The same turns and mirrors carry the whole set onto itself, and each row onto the other rows of its family. Which rows share a family with each named row? Give them in list order.
These 32 rows form 4 families of 8 rows each.
K453: [  7.9   2.6  -8.7  13.7   3.1 -11.4  37.1  -1.9   1.6  10.9]
K725: [ 17.7  -7.7 -17.5  11.6  -9.5   8.6  17.2  17.2   1.3  25.9]
K624: [-13.6   8.5  -6.5 -16.7 -17.5  34.2  37.9 -26.3  -2.0  37.8]
K540: [ 20.6   2.8 -15.9   7.5 -15.1 -10.9  29.9   6.7   7.6  15.5]
K855: [-10.5   9.7  -6.1 -23.9 -17.4  39.8  36.1 -22.3  -4.9  33.0]
K24: [  6.2  -2.1 -14.7  18.8   3.2   2.4  29.4  15.2   1.9  31.7]
K63: [ 18.0  17.5  -5.9 -16.9  -2.3  -2.2  38.3   8.2   0.5  -8.6]
K167: [ -5.5  10.8  -5.4 -25.5 -35.1 -10.4  35.1 -14.5 -13.7  38.6]
K928: [-17.0  -0.5 -10.7 -10.1 -18.4  20.5  26.0  -6.2 -12.3  55.7]
K40: [ -4.2   4.4  -7.4 -31.3 -29.2  19.3  20.4   5.1 -23.8  49.2]
K764: [-13.0  -0.5  -5.8 -25.1 -15.1  36.1  18.4  -4.3 -22.6  41.1]
K774: [  9.9   9.8  -4.6   1.9  15.5   2.9  50.0  13.7 -14.1  10.2]
K836: [ 13.7  16.9 -10.7   0.7  -3.9 -15.7  43.0   6.7   8.8  10.9]
K569: [-14.5  13.8  -6.4 -12.7 -25.0  -6.1  42.6 -21.5  -1.9  42.0]
K570: [ -4.4  19.3  -1.7 -48.2 -23.2  24.1  31.0  -8.2 -15.2  19.0]
K888: [ -6.7  14.9  -9.8 -40.3 -20.0  33.9  24.0   5.9 -13.0  39.9]
K970: [ 25.6   2.9 -16.1 -11.1 -10.3  17.8  16.2  27.1  -0.6  13.6]
K247: [ -9.9  -0.5  -9.2 -13.9 -29.7   2.8  25.9  -9.1 -18.6  55.3]
K355: [  9.2   5.3  -4.7   5.1  17.3   9.3  45.0  15.1 -14.5  15.7]
K789: [ 16.9   7.6  -8.5 -17.7   4.6  26.2  23.6  25.8  -9.5   4.2]
K927: [ -3.2  27.0  -4.4 -44.1 -29.1   6.2  40.7 -10.5  -5.4  25.3]
K902: [-19.2  -2.7  -4.7  -4.6 -15.9   9.9  31.1 -25.4 -14.1  46.6]
K673: [ -8.0  15.2  -5.2 -28.5 -20.0  33.7  40.2 -25.7  -2.2  27.7]
K361: [ 19.9  21.3 -10.6 -23.7  -4.2   8.3  33.8  25.8   1.6   3.9]
K309: [-12.0  18.0  -1.7 -26.3 -25.9  -3.8  43.2 -28.1  -7.2  24.5]
K333: [ 28.6  11.3 -12.6 -14.4 -17.8  -0.6  27.5  16.8   5.9   3.5]
K210: [  0.8  16.2  -4.9 -43.7 -35.0   7.2  30.4  -2.5 -18.7  34.4]
K76: [ 12.1   9.3  -5.2  -1.9  17.7  15.5  43.5  21.2 -16.2  11.6]
K380: [ 13.1  12.1  -3.5  -4.7  15.1   9.0  47.6  16.2 -14.8   7.3]
K707: [-13.1  11.0  -5.1 -20.5 -19.6  27.6  42.4 -31.3  -0.6  30.8]
K166: [  6.6  -9.4 -11.6  12.3   9.1  18.6  21.1  14.9  -9.2  22.1]
K998: [ 11.8   3.5 -15.3  -6.1   5.3  25.3  19.8  31.4  -4.4  23.6]

Which other rows belong to the same family as K673? K624, K855, K774, K355, K76, K380, K707
Which other rows belong to the same family as K167? K725, K540, K40, K970, K247, K333, K210

